R: 4 groups of rows, each row roughly a mix of its group's hidden directions
R (160 x 11)
-125  -7  167  172  -97  233  -200  -172  463  -182  -184
-309  -335  140  7  329  230  -15  199  78  14  -230
-83  -185  -1  141  122  -149  125  124  -9  -53  -596
-77  272  174  201  -293  -121  254  83  -342  -94  198
68  132  -46  35  -291  -79  168  -469  -271  -83  -208
259  332  -41  -35  -1  -220  408  -198  -124  -192  -26
344  -160  -144  163  -136  -155  -23  -226  -342  143  255
87  201  -123  361  -258  -24  -13  -168  -304  286  157
-176  -126  243  -271  61  32  319  55  136  -271  -326
-94  -348  -181  143  -343  306  22  -8  -54  241  176
-10  64  551  -210  -81  116  -87  -221  -197  -134  -48
-194  71  -270  90  -49  -463  140  -96  136  -95  301
-258  -158  121  112  3  -453  -101  -25  109  9  -374
292  -137  49  -366  -111  -72  -254  105  204  308  -131
-244  -285  324  117  4  106  260  103  72  364  9
32  -253  113  -131  203  -97  72  535  -154  -114  -120
-138  434  -68  81  240  89  -239  -377  -9  -59  2
137  68  502  -269  95  -125  -91  0  -244  -21  -218
-102  383  86  199  -46  33  -81  -126  -392  -169  275
77  80  -261  35  -315  -103  -94  -489  32  -177  124
-37  381  -115  280  -252  151  310  -82  -68  -136  194
177  3  -120  -42  86  281  143  96  127  347  -433
19  -191  -406  101  -59  -58  -187  145  217  178  366
-61  11  -415  121  143  -183  -68  -263  -82  377  142
-8  148  -107  443  207  -186  -240  -236  66  -218  123
-120  -121  36  407  -208  138  182  171  319  191  169
-71  278  -91  208  -58  -186  -54  -427  154  -326  7
-86  47  -126  15  343  -319  -80  336  -129  -276  174
-54  156  -240  1  -208  -102  337  -173  279  229  274
202  -133  -44  -260  -5  231  -253  -254  399  123  55
-9  235  241  -168  68  -178  186  -3  -115  -493  -135
-170  -433  -90  -149  -144  -45  205  207  -218  -144  -254
-8  -24  103  -158  223  -207  208  520  -23  -205  -48
-190  -368  234  -195  165  -272  258  -15  72  -98  201
-116  133  268  -289  103  -333  -128  -144  1  -224  304
-238  176  141  74  327  -213  -285  126  -232  -64  -259
-39  -275  216  -330  173  -364  -61  -96  52  -238  -141
-110  288  -48  -92  -445  43  -230  56  210  -285  -12
-311  -105  102  -49  482  222  188  25  119  75  -170
188  -138  209  -345  -78  320  -26  -311  -131  127  -176
272  49  -231  -279  207  -178  304  -39  219  -252  0
28  85  280  69  -218  -221  500  -19  -182  -124  -32
-183  313  -112  421  -220  23  89  150  -31  10  294
-433  -161  52  -179  130  233  22  360  20  169  96
-157  -201  100  258  141  128  101  -83  43  -239  -483
-124  -153  -17  -221  451  -425  15  13  -62  103  -11
0  -88  50  -433  180  16  -155  -388  250  83  113
112  54  -150  -177  -259  -5  238  -116  265  -232  396
105  14  -1  -259  589  117  11  -36  63  204  -46
-139  -451  109  41  -151  18  372  198  -40  -19  -219
175  -239  -127  -210  -209  -80  -35  -321  95  -17  420
-26  245  197  -133  34  41  347  121  -390  4  -282
-56  -285  -7  -11  136  -231  -468  -60  67  -252  203
-80  -250  0  9  200  35  250  157  -501  -75  184
118  -165  208  94  -162  71  228  317  343  222  209
29  -219  209  326  53  -308  141  180  -304  168  136
-151  -487  47  31  192  -205  91  -110  -10  -340  -96
-304  146  431  108  172  -103  25  249  -209  157  71
-8  -371  -165  -177  -168  -198  -425  80  54  151  103
-467  155  -115  238  193  106  -49  105  -232  -185  -160
84  314  -79  -71  -269  189  -159  -22  -138  423  196
-11  -249  4  79  -3  -40  358  194  -223  -247  376
249  -87  -187  137  -428  39  83  -344  39  -172  -156
433  10  198  -96  -152  89  -133  -360  -188  176  81
365  -43  -202  -201  225  -263  209  94  283  130  49
-22  -313  -61  25  -214  44  -249  241  -324  288  -170
240  -105  -109  -229  158  0  19  87  57  94  556
303  -144  31  -313  -245  -57  -165  204  269  106  246
-125  -529  -65  9  88  14  -298  65  217  -90  177
-416  207  126  -233  90  152  6  290  269  -79  87
-390  120  71  154  141  297  -115  63  -147  301  -232
255  -182  205  143  -319  46  -250  277  88  265  -77
49  -119  -159  226  -194  238  280  -35  -149  298  -331
-10  245  164  61  197  -20  -2  267  -151  -115  -500
-160  -243  138  -230  -159  -222  -285  254  -205  -244  -88
85  -144  -36  218  -234  95  320  -103  -81  206  -430
173  -92  8  153  -154  250  123  -452  297  -131  122
92  244  -163  -268  15  100  -197  226  464  -79  -4
-126  -264  42  134  124  48  -125  -177  453  -303  -142
-202  -134  116  330  233  -280  319  100  -95  -97  -208
360  -173  24  -109  -8  -81  250  207  196  192  -358
-291  -190  275  -97  263  365  158  136  -21  24  -185
-122  -295  215  56  169  179  100  120  -13  479  -145
-80  139  -111  224  -434  57  147  -327  71  -195  190
-154  119  -216  134  -60  -402  53  -446  -88  -98  21
82  23  10  256  -392  286  -117  -104  -78  -379  67
230  284  -192  415  166  -44  -78  259  107  -72  160
170  148  -312  244  58  195  -314  212  -123  11  -283
-72  -77  -250  257  -226  350  -286  -59  -89  239  -154
123  284  -11  -48  -436  62  -358  -204  20  -161  0
320  -135  -280  -26  182  205  130  -101  153  243  322
117  70  132  -190  321  -221  -114  115  404  -249  -110
269  149  -110  125  -45  -180  33  -136  262  -294  395
-112  -38  156  -190  42  443  75  -81  174  411  -62
-39  -293  47  78  -119  41  193  -357  -426  -23  -171
-176  216  262  58  257  243  209  338  -149  3  -178
78  207  25  36  -125  -192  -325  2  0  -284  -445
-388  103  -21  -181  -177  209  -205  -115  -333  226  20
-12  259  227  -303  232  144  383  -61  192  22  -119
-112  -170  65  -166  215  -190  -214  199  136  -97  -468
271  -238  -290  -66  -20  50  -408  109  -156  226  -112
-63  386  65  117  -80  -136  -85  286  -111  137  -414
91  -183  -158  198  41  295  201  -321  -218  16  -320
256  67  -378  -20  212  -338  67  68  150  -258  -129
446  215  -210  3  -257  -246  22  -14  51  230  -128
-313  8  62  -55  -48  -133  -493  -258  -103  28  -204
-254  -206  144  -96  11  -166  -165  42  -17  -128  -527
86  -13  -545  244  -256  -102  -139  -18  69  -126  84
202  27  -92  135  11  -326  -224  247  -200  150  373
-168  523  -5  216  45  -186  -154  134  -230  66  -62
28  -215  -28  113  105  -235  -216  502  -28  -244  41
276  151  -79  110  177  27  373  90  96  -84  417
-154  -125  115  -306  122  -369  152  -230  119  183  257
23  -6  297  -454  -13  -25  -101  18  361  -202  -102
128  96  125  -95  333  -47  236  -294  95  -181  -374
65  145  193  162  -111  289  -18  -206  -310  -218  -341
-114  -1  9  -85  -172  -304  -39  -235  41  -255  471
329  54  -203  40  -217  -231  224  22  328  -274  0
197  -22  58  61  -29  300  -271  30  -114  -65  -509
0  -34  -329  41  -266  -98  130  -400  205  144  238
280  93  -144  156  -258  179  113  231  -60  396  -173
-169  214  275  -418  -32  80  68  -250  262  -99  -97
-360  22  -407  186  -194  209  35  -28  232  -124  73
-57  151  -246  254  -407  24  24  -245  138  129  271
299  127  275  -177  -322  127  295  96  -200  -132  45
193  -127  -312  53  -188  -216  259  -64  121  -349  -210
-135  -134  224  -49  242  -101  -30  247  59  388  -338
5  193  -118  413  -139  46  -107  -8  -49  182  -444
-211  332  95  -243  123  140  -324  41  -63  101  331
386  -81  -171  227  204  -46  -113  103  324  -130  250
-165  210  -36  253  -159  147  -346  -239  311  132  -116
477  15  -144  197  -345  -144  35  121  -189  -5  97
-244  -54  119  372  -115  12  -30  -231  -130  356  -248
-54  479  -269  161  115  -56  79  -61  -210  209  207
93  75  -247  30  467  -243  140  29  331  36  60
-275  241  73  -249  295  -12  312  -251  -115  16  -158
-112  409  -163  73  183  -241  25  -269  -278  183  34
125  -371  -227  122  -390  221  53  -179  -35  60  -165
-318  -196  86  106  158  -377  23  37  84  377  -106
23  -60  39  -105  336  -235  88  -36  -187  -206  -465
264  -98  180  -437  240  233  100  109  16  -55  -218
-55  127  153  107  154  464  201  -105  282  217  -131
197  16  -58  -135  130  206  -355  -334  -272  231  -44
378  24  -247  -289  -2  -247  -232  264  11  -53  108
187  43  -126  -151  294  -195  491  -172  -54  -92  80
-250  -194  37  17  20  -89  246  192  -260  -6  -461
11  343  -177  27  -175  -161  98  -274  -74  -336  280
-259  -47  33  -250  97  211  152  -183  -265  386  -158
-279  33  146  99  351  -385  72  52  -268  -67  -148
13  -429  -34  -44  -295  203  -51  -382  -79  100  84
24  196  -97  -272  -14  -462  -171  -26  142  -209  240
-125  213  111  72  263  -55  181  -332  49  -263  -349
-168  -86  -151  -223  235  -265  -1  174  -336  249  -222
112  191  -129  -70  48  -522  32  93  -155  -322  69
61  -233  -333  105  -61  -18  -263  172  302  322  -97
420  -22  -196  312  120  80  273  158  214  3  91
100  -71  -354  35  -142  -298  -143  -80  -358  208  196
-372  -128  -11  -149  -29  177  11  -336  -252  -53  315
-210  -92  84  -256  -40  265  5  -115  172  31  -497
257  186  93  -234  533  -122  -4  -62  74  13  -123
which group is each row in? (one row of each group first)
-193  -207  -112  324  214  338  97  -306  0  142  78 | <110>
404  191  45  -70  325  -179  -142  9  8  206  283 | <15>
67  280  -128  -127  -180  -251  -362  -95  56  -203  303 | <108>
261  -127  103  116  9  -292  445  281  -57  -116  -15 | <80>

245  -281  -165  274  296  -100  161  -105  200  -210  168 | <80>
-247  136  124  248  377  -219  -117  33  -180  -69  -299 | <15>
233  90  -206  -87  -421  -247  -134  -296  -103  146  4 | <110>
-39  -39  -481  229  -42  -110  -45  135  152  150  348 | <108>
139  541  18  89  -21  -21  283  -218  8  -130  146 | <110>
260  60  -17  218  -250  6  -323  211  396  15  1 | <110>
-147  -414  -210  -223  -116  323  75  92  -125  198  119 | <15>
45  325  -163  140  -324  148  -4  -343  -60  85  280 | <108>
-145  200  138  -330  105  -308  -213  290  -145  124  -163 | <80>
11  187  78  -22  -4  299  -42  43  570  47  -163 | <15>
-28  -303  200  71  -356  79  331  97  145  -90  -261 | <15>
260  3  81  -84  -190  473  -170  -233  -43  152  -196 | <108>
142  34  -156  136  -199  433  286  -274  5  174  -93 | <108>
-133  -106  24  -149  0  95  -539  130  227  -125  -230 | <80>
